Each path below is one point turned by a fixed rotation once a step. After each direction that follows a path, write how fast that rotation turns it, in deg/step (0 if it stays still).
Each turn is a multiple of 5 degrees from 10 to 175, or 0.
Each row of a path follows its step; steps can be skipped.
Path 1:
step 0: [ -2   8   2   8   7  -3  -6   2  36  -5  10  13 -17  21  19   2 -22  24
  -3 -24   9  17  38  33  -3  21 -17   3  -8  -9 -10  16 -20   1   2 -28
  -3  13 -18 -22  18  -9  18  13  -3  -7   2 -12   1  36  26   2   0   8
  -4  -4  -5]
step 1: [-20  28 -22  27 -35 -15 -13  17  21   5   2  -1  28  -6  -2  -8   1 -20
  -9  -6  -3   5   3   7   3  -9   7  17   7 -11  -2  22  -7  12  -6  11
  -2  13 -14   9   4  27  14  27 -19  30 -24  -4   6 -10  11  34   4   4
  27  -4  14]
step 2: [-23  28 -13  -8   4 -20  -2  16  14   2   3   3 -25  -5   2 -11 -16  12
 -22 -48   8  10   6 -13  13 -18 -22  15   9  13  -5   4  -7   8  27 -26
  16  16   8 -11  16   1   3 -13  12  -6  -2   5 -23 -16  11 -11 -27 -26
  15   3   0]
step 3: [-15   2  -5  -5 -15  13  -4   8  42  -6  -1  24  13 -11 -12 -18  19 -13
 -35 -11  -6 -17   1   1 -12  -6  -6  -4   5  37  -2  -8 -25  -3  -9   1
 -22   8   8  18   2  -2  23  24   3  28 -32  10  -1  15   1 -16  10  -3
 -11  27 -11]
step 4: [ 12  10  11  28   1  12  32 -14   9  -4   4  31   6  18  -3 -17 -24  16
 -22   9  14  13   2 -27   4  -3 -28   1  -7  -7  -7  31  -6 -11  15 -37
   5  -7  -7 -13   2  18  -2  18  -8   1  -5   8 -23 -15  14 -19  11   0
  26  22   3]
step 5: [  3  -2  -4  -9 -12  -6  -5   2  11 -23  -4   8  23   8   9   3  13 -26
  -9 -10   1  41  -1  11  -7   5 -36  10  -5  -2  11  -5 -12   3 -12  17
  -2  15 -14  12  16 -14  19  -3   0  51  18  17 -18 -25  26  -9  -7  18
  -5  23   5]
step 6: [ -5  -8  10   2 -10  -2 -16   6  27 -23   4  -7  -4   5  -3   2  -9  22
  -7  -5  -7  13  25   4  -1  32 -33  27  -6  27 -14  -3   1 -28  15 -20
   0  -5 -10 -33  -5  16   4  11   2  20   1 -21 -30  12  -6   7   7  -3
  31 -22  -2]
step 7: [  0   5 -22  -7  -8  -9   5  -4  16  -7  -1  12  14  -9   4  -7   1  -7
  -1 -25   2  12 -21   5  18  17 -11   2  15  -7  11  19  -9   8  18  30
  -8  13   6  23  25  -6   8  29  -8   7 -24   7 -37  20  16  30  35   0
  12  -5  29]
step 8: [-47   1 -17   5  12  -9 -11  -3   5   0 -14   0 -26  11   5 -16  -4  20
 -37 -32  -3   7  -9  -9  14  11   5  -1   2 -15  -8   5  -3  -7 -10 -18
   6   5  -4 -28  13  15   9  25 -20  16  25  -6 -33   0 -13   7 -16  -4
   6  25 -13]
step 9: [  4  26  11  -9 -18  -3   0   3  23  -1  10  -2  16  12 -14  -9   5  -4
 -20 -29 -19  22 -16   0  -7 -17 -29 -25   7  33 -17  10  11  18 -20  21
 -11   8  13 -12   8  -2   3  47 -20  11 -11  12   7   9  12 -21   3  -7
  -5 -13   2]
[-6 -6  1  3  1  1 -2  5 -1 -7  2  1 -5  0  2 -1  1  5 -1  7 -2  7 -5  6
  0  8 -3 -5  5  1  0  2  9 -2 -3  9 -4  3 -2 -3 -2 -4 -8  0 -4 -4  6 -7
 -9  2  1  4  5 -3 -2  2  7]
40
[ 5 -8  1  0 -3  2 -4  0  3  0  0  8 12 12  2 -1 -5  1  4 -4 -3  4  7  4
 -1 -5  0 -4 -4 -4 -2  2  1  1 -6  2  2 -5 -7 -3 -4 -1 -6 -1 -2  0  4  1
  3 -5  3 -9  3  0 -2  0 -4]
70
Path 2:
step 0: [  7   8  14 -52  24   0   8  16 -25   6 -18  16  17  13  16  17  -3   5
  13   0   7 -15   7  -2  19   4  25 -19  -3  18   6   2   3  -6  -7  21
 -39 -27  -6  29   0  -9  13  22  23  18  -4 -14  -9  30  -8 -11  -1  12
  12  43  11]
step 1: [-35  -6   0 -40  -5  -5 -18  29   7 -19 -12  10  -4  -2  19   5 -20   4
 -14   5  12 -15  -7  19  12   4 -10 -22  -4 -12   4   7  -3 -27 -32  38
  11   1 -11  23  11  37  29   4  35   6  12  17 -24  15   8  23  -2   7
   6   9  13]
step 2: [ 14  17  -9 -39   6  21   6   4  15 -24 -23  26  -4  30  13  10   1  -9
   8   4  26 -16  -3  -1  -6 -21 -14  16 -16  39  -8 -15 -14 -21 -12  31
 -15 -14  13  22  31   1  13   6  -4  -2  -6  18 -33  -6   4  -4  -6  -1
  36  24  -1]
step 3: [-14 -28  21  -6  10  -7  -8   8   3  -4  14  32  11   7  32  15 -22 -10
   4  11  30 -46  -4  33  -4   1 -14  -4   7   4  -5 -18 -18 -27  -9  28
 -19 -35   4  23  -7 -16   2  25   5  31  21  15  -7  18  -8   9  -4   9
  -6  17 -12]
step 4: [-12   5  13 -47 -15  -6 -35   2  -5 -16  -8   2   2  17  10  20  11   4
  19  13  -2 -35   5  24  -1   3 -26   1 -21  -9  23 -17 -34 -16  -9  16
  -2 -17  24  -1  -1  22  -3  -1   1  23  13  14 -12 -14   9   9  -5 -16
  45 -19  21]
step 5: [  8  17  16 -23  -3  -3  48  10 -17  -4  -1  24   7  15  12  -3   3 -28
  -9  14  22 -30   1 -15   0  15  -9  -1  33   5  21   1 -29 -19   3  29
  10 -38  17   8  -1   4   5  30 -21  18  14   8 -11 -25 -11   6 -13  -1
  29  10   5]
step 6: [-33 -28  20 -39  11   4  15  33  10  -2  -1  -8  26   2   1  18  22   7
   4  29  10 -32 -18  21  -2   0   0 -12  10  -9   4   5 -15   3  -9   5
 -22 -24  13   6 -21  -3  22  15  10  14  15  13 -13  -8 -30  -4  18 -46
  11  -1   9]
step 7: [-18   1  -2 -43  17 -24  11  36 -32 -29 -17   9  22   8   9   7  10  12
   8  17 -13 -15 -17   8  12  22  11 -35  10   3  14 -16  -6 -22  21  20
   0 -10  15   2  33   4  -5   5  -4   1  -2   0  -4 -15  24 -12  -7  -8
  34  22  24]
step 8: [-36  12  -6 -33  -6   2  23  16  14  16  -4  18  28  21  12  26  11 -14
   2  22   6  11 -10 -14  -2   2 -25 -19  38   6   8   4 -19 -19 -23  42
 -10  -5  -4  13  11   7  24  12  13   0   2  20  19   8  -4   1  -6 -18
  -8  36  10]
step 9: [-15   2  19 -58  21   2  -5  16  -7 -20  10  23  20  30  -4  -1  22  39
  -5  -5  -8 -34  10  14 -13 -31  -4 -28  -2  24   1  -4 -18   4   3  20
 -18   1  -8  24  21   2  27  11  18  13  -7  -2 -12   8   0 -12   9  -4
   0  16  -8]
[-1 -2 -4  5 -2  1 -3 -4 -1 -3 -3  4  0  2 -5  1  1  6 -2 -3  2 -2  6 -5
 -2 -1 -3  4  4  2  6 -2 -8  4 -3 -8  7 -5 -2  1 -1 -2 -8 -1  1 16  7  0
  4  0 -1  3 10  3  5  0 -1]
55
[  1  -5  -2  -2   0 -10  -7   1  -2  -4   5  -7   6   3  -1   1   2  -3
   4  -2   2  -1   0   8  -1   3   9   6  -4  -1   5   4  -1  -3   5  -5
  -2  -7 -10   1   1  -7   3  -1   6   5  -4   1  -2  -2  -6  -6  -2   2
  -6   3  -3]
115
[  5   5   0   1   7   8  -4  -3   4   1   7  -5  -5  -4  -2   1  -1  -3
   3  -3   0  -3   3  -1   1   5  -5   2  -4  -1  -5  -2   5   0  -4   3
   0  -9  -4   5   8   3   3  -6   0   4   6  -1 -10   4   4   0   5   4
  -5   4   6]
35
[ 1 -5 -5  1  1  5 -2  3 -2  0 -3 -6 -6  8 -8 -3  0 -4 -2  1 -8 -5 -2  0
 -7  4 -1 -2 -1  5 -1  5 -6 -8  6 -3  4  5  0 -7  4  4 -4 -2 -3  1 -7  0
 -7  2  4  0 -4  3  9  5  3]
135
[ -4  -9   3   0   5  -4   0   1   9  -1  -5  -3   1   5   2   3  -3  -5
  -3   1  -7   3   2  -3   6   3  -1   1   9   0  -2  -3   2   0  -3   3
   1  -6 -11  -4  -6   4   3  -7  -6   2   1   5   0   4   2   7  -4  -1
  -1  -6  -9]
155
